(in the rows, 128 means zero)
Each named move below is a turn or a mirror, shown by a few rows before and after it. Which moves, in which order, take the first row of each later pair to the second? The first pair is answered.
V:
[123  91 118 143 117 127 170 139 149 170 173 141 150 109 119 136 111 143
 129 133  71 119 159 177 102 106] |-> [109 117  86  92 158  94 162 128 103 197 164 124 125 125 113 125 142 179
 134 119 117 138 125 120 110 138]
[169 121 144 165 108 151 137  89 129 116 126 154 134 142 119 108  96 147
 124 114 106 108 143 147 113  95] |-> [160 150 116 115 146 121 129  81  89 139 114 144 116 153 124  93 124 176
 134 103 136 121 112  98 128 120]
[109 151 125  99 149  85 116 107 123 168 130 126 138 140 111 119 135 164
 126 121 140 135 114 105 123 145] |-> [125 120 158 149 106 121 126 113 167 145 127 140 164 123 119 129 104 129
 120 134  99 115 138 157 114 113]
[128 137 116 120 127 111 143 113 128 157 136 119 152 122 128 128 134 162
 115 115 133 121 122 113 101 133] |-> [134 126 133 135 114 125 140 114 148 144 143 131 159 124 135 127 127 151
 109 125 113 114 139 138 100 120]
H:
[131 138 131 122 178  85 131 109 103 173 103  92 157 143  80 126 121 159
 153  90 145 129 140  81 165 115] |-> [142 141 143 130 186  78 135 100 116 163  98 104 161 153  73 133 115 159
 150  98 136 130 148  81 161 112]
[ 53 103 111 105 102  87 164 116 114 202 130  89 159 150 116 135 133 136
 145 138 143 115  64  86 134  80] |-> [ 85 107 157 140  84  78 148  97 169 175 108 122 193 155  68 151  97 146
 127 170 118 115 113 109 131  91]
[130 116 104 151 118 175 154  69 175 107  73 128 130 140  90 139 138 148
 138 123 175 134 128 121 123  90] |-> [101 109  75 123 117 164 155  85 153 139  94  98 114 132 113 138 164 145
 145 102 186 135  96 105 119  91]
Y:
[133 138 127 115 140 118 100 136 121  85 131 129 113 127 128 150 159 115
 136 136 142 142 124 107 149 155] |-> [136 141 113 113 151 133 133 127  98 120 128 128 113 120 144 120 163 142
 134 118 156 131 100  97 128 135]
[ 84 119 126  92 140  90 103 165 138 152 156  91 117 131 115 145 150 112
 128 135 119 142 112 104 139 157] |-> [ 97 127 119  89 154  96 102 163 127 136 145  94 107 138 103 133 157 116
 131 130 137 144 109  96 152 165]
[117  89  94 115 139 125  92 114  93  96 113  90 100 137 154  89 149 114
 153 142 159 121 123 125 183 102] |-> [109  84  81 117 135 127 128 114  97 139 134  86 115 128 172  77 142 130
 141 126 141 113 108 126 158  86]
K:
[146 165 121 162 137 196 176  61  95 113  83 159 103 136 144  74  97 219
 102 145 146 134 108 133 135 117] |-> [114 103 147 183  77 168 179  95 170 161 145 145 158 115 134 109  73 174
  80 160  72 122 119 189  84 103]
[138 130 147 140 111 109 134 121 156 158 133 134 148 131 108 128 105 134
 109 143 103 131 144 133 104 123] |-> [123 132 139 113 121  88 102 138 150 148 142 122 136 136 101 141 123 122
 118 143 117 140 135 122 122 148]
[175 139 163 109 128 142  96 108 154  91 128 123  96 178 139 106  90 113
 147 196  70 114 152 111 150 148] |-> [173 130 165 121 125 147  98 104 156  97 133 131 104 173 141  97  93 115
 149 194  61 112 160 116 148 144]
[137  98 101 104 132 115 147 150 120 156 133 141 124 116 125 112 141 144
 139 125 112 107  89 121 112 150] |-> [139 105  98 104 129 120 149 145 114 151 131 143 121 121 123 110 138 149
 137 122 119 110  86 117 117 149]
Then:
Between the rows of a pair lie two moves.
[131 140 137 130  94  95 102 117 188 115 134 185  84 128 117 141  96 125
 142 131 142 107 124 186 127 104] |-> [144 165 123 111 119  94 118 101 150 134 111 185  66 135 125 112 106 173
 143 122 162 104 113 157 126 112] | V K
[ 97 109 127 129  92 126 131 155 140 164 168  98 147 112 145 138 133 107
 122 114  92 125 124 145 103 122] |-> [ 96  99 132 133  91 139 101 165 143 121 162 101 133 114 145 145 135  83
 136 117  99 128 138 162 133 128] | K V
[165 160 130 146 171 110 171  90 113 136  79 178 122 144  92 119 103 198
 112 143 144 136 131  96 117 131] |-> [142 125 121 144 138 132 210 103 122 194 118 167 155 119 122 113  99 182
 106 116 119 119 110 115  79  92] | H K
[123 116 135 128 124 103 127 131 165 121 137 131 136 116 105 140 104 105
 116 140 108 127 146 135 125 152] |-> [137 145 116 115 158 108 131 111 123 129 114 137 112 131 114 117 123 147
 118 128 146 134 132  97 133 159] | V K
[140 143 143 114 150 101  92 125 180 126  88 157 137 146 112 152 103 153
 124 193 143 161 135  59 155 186] |-> [131 132 115 103 147 127 163 114 162 212 109 146 164 131 152 114 101 186
 108 157 133 141 103  57 107 148] | Y Y
[144 120 139 158 127 148 144 117 138 110 110 148 141 117 124 110 110 131
 128 130 121 113 134 149 128 107] |-> [110 122 136 118 126 101  90 147 138 112 133 123 129 118 116 144 136 106
 134 127 137 136 136 140 146 138] | K K
[105 104 118 128 107 159 141 163 116 138 167  95 137 101 175 124 139  92
 136  96 112 114 106 150 123  88] |-> [111 105 144 141  99 138  96 163 151  93 155 107 142 112 139 154 122  71
 137 128 107 122 135 159 147 106] | Y H
[ 58 107 102 116 111  83 131 160 128 162 157  77  99 126 134 136 161  90
 120 113 140 156 107 150 124 161] |-> [131 146 111 160 141 164 200 105  81 134  88 122  92 131 157  72 142 162
 123 102 161 132 113 146 118 124] | K K
[123 129 117 125 126 167  86 135 129  96 169 125  76 119 187 125 145  80
 143  99 169 136 141 138 172 101] |-> [139 123 134 153 110 190 123 132 146 114 170 138 100 109 187 121 118  87
 136  99 146 114 149 158 144  75] | K K
[102  81 123 138 105 166 172 125  96 139 136 115 119 125 151 138 146 124
 180 125 154 114 107 132 118 123] |-> [ 98  74 150 144  98 147 137 139 125 103 138 120 120 134 130 158 142  94
 179 152 139 121 131 143 134 147] | Y Y
[130 164 129 110 157  70 183 106 128 170 117 163 143 137  82 123 115 189
  98 128 111 119 124 109  77 158] |-> [141 143 165 151 131  82 157 121 171 105  98 181 147 141  59 148  98 152
  98 151  94 112 159 146 100 151] | V Y
